In the rows, 128 means zero.
Each path is a new rotation, seen through one point. The rows after it are directions, each followed by how far the rotation turns it, in degrees each step (0 if it stays put).
Each turn is a multiple of 5 degrees from 10 to 175, or 0.
Each row of a path follows its step; steps can be skipped.

step 0: [125 126 124 122 128 124 123 115 132 126 135 141 126 128 128 136 123 129
 120 129 135 126 124 126 128 124 123 118 134 139 125 127 131 130 139 135
 123 134 125 129 126 128 131 116]
step 1: [128 118 128 120 120 125 123 139 132 123 129 138 121 128 137 131 133 138
 123 131 132 121 129 129 132 124 126 133 135 136 133 129 126 119 126 132
 129 139 126 127 120 128 136 131]
step 2: [128 124 133 131 125 122 127 135 130 126 128 139 129 138 134 125 136 129
 125 124 125 124 135 128 125 123 131 115 124 121 144 125 141 129 134 128
 127 131 128 127 122 123 132 131]
step 3: [130 126 133 126 126 123 124 128 135 127 123 135 118 133 133 132 120 124
 124 115 134 123 128 121 134 129 129 122 118 133 131 123 133 130 127 130
 138 121 123 133 126 121 124 116]
step 4: [131 120 136 124 134 134 132 138 135 130 131 132 122 134 134 125 127 121
 125 138 128 127 124 128 135 128 130 127 126 127 133 126 120 122 113 126
 135 126 122 121 121 126 131 118]
step 5: [125 126 128 129 139 127 131 124 131 134 137 137 136 139 129 128 129 121
 124 132 131 134 123 124 119 129 127 109 134 128 133 128 125 123 129 126
 125 122 124 131 121 131 130 123]
step 6: [123 128 124 120 132 125 116 128 127 121 123 132 131 129 128 129 126 131
 123 126 139 126 119 120 129 126 126 124 135 143 129 124 121 116 128 129
 130 130 124 138 122 131 123 121]
step 7: [129 124 129 122 132 124 122 132 127 117 128 134 137 128 126 123 136 127
 124 138 125 117 132 127 140 125 133 129 137 126 140 125 129 120 130 122
 126 136 127 124 120 127 132 125]
step 8: [125 121 127 128 127 114 127 122 133 125 133 146 132 131 129 138 126 125
 125 124 124 126 133 119 137 127 132 123 131 125 135 129 138 131 136 128
 124 122 132 130 128 127 124 125]
step 9: [122 125 132 125 121 121 125 136 134 123 121 139 117 132 130 141 126 126
 122 129 127 129 122 128 135 122 134 133 121 135 128 128 126 124 120 137
 130 131 130 124 123 126 122 120]
step 10: [134 129 131 128 129 121 131 137 130 128 132 133 127 142 125 135 132 118
 124 134 128 129 128 136 123 128 134 123 124 121 133 131 128 124 126 127
 131 133 123 121 115 124 141 123]
step 11: [133 124 123 121 132 123 124 135 128 127 132 140 130 140 127 133 121 125
 132 117 138 135 123 123 119 129 126 121 126 125 133 128 128 129 130 126
 137 123 127 139 127 133 130 121]
Directions:
[127 128 128 127 128 128 127 125 127 128 127 132 129 126 129 129 128 127
 129 124 128 128 127 130 128 125 127 130 126 130 126 127 126 130 129 129
 130 127 126 131 126 129 126 128]	130
